One turn moves each row of this set onto another row. After a few examples, where does it send each row asked below?
z_862: [ 27,  17,   1, -21,   6,  -2,   9,  -1,   3,  -2, -15, -15]
z_408: [  9, -14,  -6,  13,  -3,  21,  -3,   7,  -8,   3,   4,  19]
z_959: [  3,  22,  -3, -21,  -4,  -6,  17,  -5,  -3, -12, -15, -14]
z_707: [ -8,  14,   9,   9,  -9,  25,  18,  -2, -15,  -3,  -6,  19]
z_842: [27, -3,  3,  3,  4, 17, -1, -3,  4,  8, -4, 29]
z_664: [-16,  10,  -6,   9,  -6,  18,  16,   7, -17, -13, -18,   7]
z_141: [ 14,  20,   4, -20,  -5,  -2,  17,   2,  -3,  -6, -21, -17]
z_110: [ -6, -12, -10,  11, -10,  18,   2,   3, -10,  -3,   5,  21]
z_586: [-14,  -4, -21,   0,  -8,   1,   6,  -1,  -3, -18, -15,  20]
z_187: [  4, -15, -11,  11,  -6,  17,  -3,   4,  -6,   0,   5,  22]
z_104: [  4,  -9,  -3,  15,  -5,  26,   2,   8, -14,   2,   4,  15]
z_164: [  8,  -6,  -8,  -3,  -6,   5,   0, -10,   7,  -3,  -1,  37]
z_138: [ 14, -14, -21,  -2,   5,   1,  -7,   0,   7,  -8, -13,  24]
z_911: [ 16,  24,   3, -18,   2,   1,  15,   0,  -3,  -6, -16, -18]
z_492: [ 17,  10,  14,   9,   2,  30,   9,   2, -10,   8,  -7,  18]
z_191: [  6,  18,  -3, -24, -10,  -8,  17,  -3,  -2, -10, -20, -11]
z_245: [ 23,  12,  -7, -25,   4, -11,   6,  -6,   9,  -7, -13,  -6]
z_791: [  8,  15, -10, -26,  -4, -13,  11,  -8,   5, -13, -13,  -7]
z_901: [-12,   4,  -5,   1, -13,   9,  12, -10,  -5,  -9,  -3,  31]
z_948: [ 11,   8,   4,  12,   7,  29,  10,  15, -15,   0, -20,   0]
z_991: [ 12,  12,  -7, -26,  -8, -14,  12,  -4,   5, -10, -18,  -6]
z_947: [ 25,  10,  -5, -26,  -3, -10,   8,  -2,   8,  -5, -19,  -8]
z_879: [ 30,  -7,  -6,   6,  14,  17,  -5,  11,   2,   3, -17,  12]
z_158: [ 26,  16,   2, -22,  -1,  -3,  12,   2,   2,  -1, -20, -14]
z_836: [ -4,  -7,  -5,  14,  -8,  24,   5,   7, -14,  -1,   4,  16]

z_842 -> z_707
z_187 -> z_104
z_959 -> z_245
Now find these:
z_664 -> z_138
z_191 -> z_947

One turn moves each row of this set onto another row. After a few examples, where does it send each row asked below?
z_517: [-15,   2,  -5,  34, -25, -14,  10,  -3, -23,  -8,   5,  17,  -4,   7,   1,
   4,   8,  -6, -10,  14,   1, -14,  22]
z_877: [ -3,   3, -18,   0, -35, -22,  12,  -5,   1,  -6,   4,  -7, -34,  14,  -5,
  12,   2,  -2,   6, -11,  32, -33,   5]
z_183: [ 11,   0, -13,  26, -57, -13,  10,  12,  -1, -11,  -3,   1, -17,   2, -21,
 -14, -18,  -4,  -9,  19,  28, -21,  -3]
z_120: [ -6,  12, -17,  -2, -35, -10,  13, -12,   2,  -7,  15,  -5, -29,  10,  -1,
  16,  10,   0,   8, -17,  35, -22,  -1]
z_628: [  0, -12, -18,   3, -17, -11, -15,  -5,   5,   1, -14,  16, -12,  19, -16,
 -18,   2,  -9, -23, -12,  14, -26, -16]
z_382: [-19,  18, -26,  19, -19, -16,  -5,   2,  -9,  12,  12,  -6,  15,   9,   6,
 -22,   1,  -4, -26,   9,  10, -22,   6]
z_919: [ -5,  -5, -11,  16, -47, -24,   3,  18,   1,   6, -13,   5, -28,  -4,  -7,
 -16,  -7,   0, -14,  20,  23, -20,   3]
z_691: [ -8,  16, -16,   5, -24,   7,   5,  -3,  11, -15,  10,   7,   1,  -2,  11,
  -3,   4,  13, -14,   6,  30,   6, -13]
z_117: [  9,  17, -11,  10, -34,   0,   0,  -9,  13,   7,  -9, -14,  13,   8, -11,
 -10,  17,   3,   6, -11,  15, -32,  -1]
z_720: [ -2,   8, -23,  10, -43, -15,   7,  -2,  -3,  -4,  11,  -6, -37,  12,  -5,
  18,   3,  -5,  11, -11,  29, -27,   1]
z_70: [  8,   3, -12,  28, -19,  17,   4,   1,   1,   6,  28,  -6,  11,   8, -17,
 -26,  -2,  -7, -21,   8,  21, -18,  12]
z_638: [  5, -15,  10,  27, -29,   5,  19,   6, -18,   7,  18,   1, -10,  -1, -10,
   0,  14,  -7, -16,   8,   9, -18,  22]
z_714: [ -1, -15, -28,  21, -22,  -6,  -1,   9, -25,  -7,   7,   6,  17,  -8, -20,
 -20, -10, -20, -13,   2,  21, -22,   7]
z_620: [-11,  -8,   3,  20, -21,  -7,  18,  -5, -37,  -5,  20,   9,  -5,   0,   1,
  -9,  15,  -3, -19,   0,  10, -11,  12]
z_381: [  0,  -3, -23,  -1, -23,  -7,   2,  -2,   0, -13,  19,   2, -37,  18,   0,
  15,   1,  -2,  -1, -17,  35, -21,  -4]
z_509: [  0,   1,  -7,   8,  -6,   1,   3, -18,  10,   8, -15,   2, -11,  18, -14,
 -26,   7,   0,  -9,  -8,  15, -22,  -8]
z_441: [ 11,  14, -26,  22, -46,   2, -22,   9, -11,  -1,  12,  -3,   3,  13,  -7,
 -12,  15,  -2,  -1, -19,  11, -28, -13]
z_232: [  1,   8, -13,   2, -25,   9,   3,   9,   3, -20,  16,   3,   4,  -8,  11,
 -10,  10,  16,  -8,   1,  34,  -2,  -4]
z_130: [ -2,   0, -11,  18, -59, -25,   6,   9,  -6,  -8,  -4,   8, -23,   0, -16,
 -22, -10,  -2, -18,  15,  28, -21,  -1]
z_865: [ 14, -15,   2,  16, -36,  -9,  19,   4, -12,   6,  20, -10,   4,  13, -11,
  10,  -1, -10, -39,   6,  11, -28,   0]
z_126: [-10,  13, -22,  34, -13,  10,  -4,   6,  -3,  15,  16,  -3,   5,   5,  -1,
 -18,   3,  -7, -11,  15,   9, -11,  14]
z_553: [-14,  -7, -19,  18, -25,  -8,  13,  -6, -23,  16,   4,  -2,   8, -13, -22,
 -23,  -4, -22, -22,   3,  19, -13,  -5]
z_297: [  8,  -5, -13,  24, -45, -11,   8,  20,   6,   2, -12,  -4, -23,  -2, -13,
  -8, -14,  -2,  -5,  24,  24, -19,   1]
z_987: [ -4,   3, -19,  -2, -21, -11,  14, -13,   0, -13,  12,  -3, -33,  16,  -2,
  11,   0,   0,   5, -16,  36, -22,  -3]
z_809: [  2,  -2, -22,  20, -19,   3, -18,  -2, -13,   1,   7,  12, -21,  25, -10,
 -27,   5,  -5, -15, -15,  12, -17, -21]
z_825: [ -3, -10,   7,  12, -23,   0,  21,  -1,  -9,  20,  15,  -6,  -4,   1,   0,
  10,  15,  -7, -34,   5,   7, -14,   3]
z_653: [ -6,   2, -14,  23, -33, -27,  10,  -5, -15,  -9,   6,   6,   9,  21,   0,
  14,  -5,  -8, -34,  12,   2, -25,   1]
z_863: [  7,  -3,  -8,  18, -28,  -4,  10,   2,   2,  -4,  14,   0,  17,  14,  -1,
  28,   1,  -7, -31,  11,   5, -20,   1]
z_698: [  0,   1, -20,  11, -40,  -8,   3,  -3,   0,  -9,  18,   5, -45,  18, -11,
  13,   0,  -7,   3, -11,  32, -24,   0]
z_482: [  0,   8, -16,  12, -25,  -8,   2,  -4,  -4,   2,  24,  -8,  21,  13, -11,
 -30,  -3,  -5, -37,   2,  22, -29,   3]
z_576: [ -1,   1, -18,  11, -15,  -9,   0,  -9,   2,   1, -29,  -2,   4,   6, -12,
 -11,   5,  -4,  11,  -7,  12, -28,  -2]
z_231: [ -3,  -8, -27,  20, -29,   0, -12,  13,   5,   0,   4,  12,  22,  -7, -20,
  -1,  -2, -21, -20,   9,  18, -20,  12]
z_274: [  9,  10, -17,  24, -46,   7,  -2,  -2, -11,   6,  -4,  -8,   3,  -3, -19,
  -9,  15,  -9,  17, -14,  14, -21,  -8]
z_197: [-15,   1, -18,  16, -35,  -3,   2,  -3,   4,  24,   1,   5,  12, -11, -21,
  -4,   3, -24, -28,   9,  15, -12,   1]
z_806: [ -6,  11, -19,   2, -22,   3,   9,   0,  -2,  -8,  14,  -4,  -4,   0,  13,
  -7,  -2,  10, -21,   3,  30,   5, -28]
z_31: [  4,   4, -16,  -1, -24,   5,   6,  12, -10, -13,  20,  -9,  -1,  -5,  14,
 -12,   3,  13, -15,  -3,  34,  -3, -18]
z_414: [  9,  -4, -17,  17, -47,   6, -19,   2,  -8,   6,  10,  10, -13,  11, -23,
 -15,  13, -14, -17, -21,  16, -20, -22]
z_739: [ -1,  -4, -15,   0, -32, -17,   8,  -7,   4, -11,  10,   3, -41,  19, -10,
   8,  -1,  -4,  -2, -12,  35, -29,   4]
z_618: [ -2,   7, -21,  -1, -38,  -6,   0,  -1,   2,  -8,  22,   0, -33,  13,   1,
  19,  11,  -1,   3, -17,  33, -22,  -1]
z_19: [ -1,  -1, -13,  27, -25, -10,   7,  -3, -25, -27,  18,  14,  16,  13,   0,
  10,   1,  -4, -17,   6,   8, -19,  11]

z_863 -> z_638
z_120 -> z_720
Now find these:
z_576 -> z_117
z_297 -> z_232
z_382 -> z_197

One turn moves each row of this set onto another row. After a few examples, where does it send each row asked below?
z_856: [ 6, -3, 12, 24, 10, -6, -8,  5, -8, 15,  0, -4,  1, 22]
z_426: [ 22,  15,  13, -14,  16,  -1,  -6,  12,   4,   5,   1,  -9,  -2,  -3]
z_303: [ 21, -20,  12,   7,  21,  12,  -6,  -5, -11, -12, -10,  -6, -20,   4]
z_840: [  9,  21,  31,   6,  -1,  14, -14,   7,  -2, -19,  -6, -16, -19,  12]
z_990: [-19,  -1,  23,   3,  -4,   1, -13, -23, -13, -21,   2,  -8, -27,   0]
z_495: [-20,  21,   5,   9,   8, -10, -21, -14, -12, -14,  -2, -14,   0,  12]
z_425: [ -2,  -6,  28,  -5,  25,  -4,  12, -19,   5, -10,  17, -14,   3, -10]
z_569: [-15,  19,   7,   4,   5, -15, -19, -21, -16, -16,  -2, -12,  -6,  10]
z_45: [-29, -15,   2,   4,   7,   1,  -3,   2,  -4,   4,  10, -22,  -2,  14]
z_798: [-14,   0,  22,  -1,   1,  -3, -11, -24, -12, -16,   0,  -3, -32,  -6]
z_704: [ 24,   9,  17, -17,  19,   3,  -5,   9,   4,   3,   6, -10,  -2,  -5]
z_462: [  8,   1,  -1,   5,  -1,  12,  14,   6,  13,  -6,  -1, -10, -24,  23]
z_139: [  5,  23,  29,  11,  -5,  12, -17,   4,  -5, -14,  -4, -20, -17,  12]
z_866: [  8,   2,  -4,   0,   4,  12,  16,   9,  13,  -8,   0,  -7, -17,  21]
z_668: [-16,   6,  11, -16,  10,   4,  16,   1,   8, -16,   9,  -2,   0, -13]
z_173: [ 11,  -1,  18,  23,  13,  -7, -13,   3,  -7,  13,   0,  -4,  -2,  23]
z_324: [-26, -16,  -2,   4,   9,   2,  -1,   0,  -8,   3,   6, -24,   3,   8]
z_972: [10, -6, 11, 24,  9, -7, -7,  2, -6, 12,  1,  0,  0, 24]
z_66: [ 21, -16,  18,   8,  18,  10,  -8,  -6, -12, -18,  -7,  -2, -23,   1]
z_101: [-25, -17,  -2,   2,   6,  -4,   8,  -3,  -1,   2,  12, -19,  -1,  11]
z_934: [  0,  -3,  25,  -6,  29,  -5,   6, -26,  -1,  -7,  11, -14,  -3, -11]
z_65: [ 10,   3,  -1,  -2,  -2,  12,  16,   5,  13,  -8,   1, -16, -19,  18]
z_715: [  7,   1,  -1,   1,   0,  15,  20,   5,  13,  -4,   0, -13, -19,  18]
z_771: [ -9,  -1,  27,  -3,   3,  -8,  -1, -26,  -9, -16,   5,  -2, -28,  -9]
z_506: [-24,  -1,   8,  -3,   9,   7,  10,   9,   9, -16,  12,  -2,   9,  -1]
z_48: [-23,  18,   8,  13,   3, -14, -17, -10,  -8, -10,   5, -12,   6,  13]
z_345: [ 23,   9,  17, -14,  15,  -2,  -7,  10,  -2,   5,   0,  -5,   0,  -9]
z_874: [  6,  22,  33,   7,  -6,  10, -17,   6,  -4, -13,  -2, -18, -14,  15]
z_761: [-20,   5,  11,  -5,  13,   6,  16,   5,  13, -13,  10,   1,   2,  -7]
z_729: [  0,  -5,  25,  -7,  27,  -4,  -1, -29, -11, -13,   8, -12,   0, -11]
z_452: [ 21, -16,  13,  10,  18,  14,  -7, -12, -14, -16,  -9,  -6, -21,   2]
z_695: [ 22,  13,  17, -15,  16,   3,  -5,   7,   1,   7,   3,  -5,  -1,  -9]
z_784: [-23,   3,  16,  -5,   9,  13,  16,   4,   8, -14,   8,  -2,   2, -10]
z_774: [  6,  -2,  14,  20,   8,  -8, -10,   8,  -8,  15,   1,  -5,  -4,  27]
z_906: [ -3,   1,  29,  -2,  26,  -3,   6, -29,  -2,  -5,  11, -11,   2, -10]
z_629: [ 20, -17,  13,   9,  16,  13,  -4,  -9, -14, -20, -11,  -7, -20,   7]
z_942: [-28, -12,  -1,   0,   3,  -2, -11,   0, -11,  -2,   7, -21,  -1,  17]
z_440: [  8,  22,  30,  12,  -1,   7, -16,   3,  -5, -19,  -4, -19, -19,  17]
z_444: [-20,  22,   0,   7,   2, -11, -19, -13, -10, -11,  -2, -14,   0,   5]
z_91: [-14,  -2,  18,   3,  -3,  -2,  -7, -30, -10, -12,   2,  -5, -30,  -4]

z_771 -> z_569
z_934 -> z_798
z_729 -> z_990
Now find these:
z_784 -> z_906
z_840 -> z_173
z_65 -> z_345
z_704 -> z_66
z_856 -> z_715

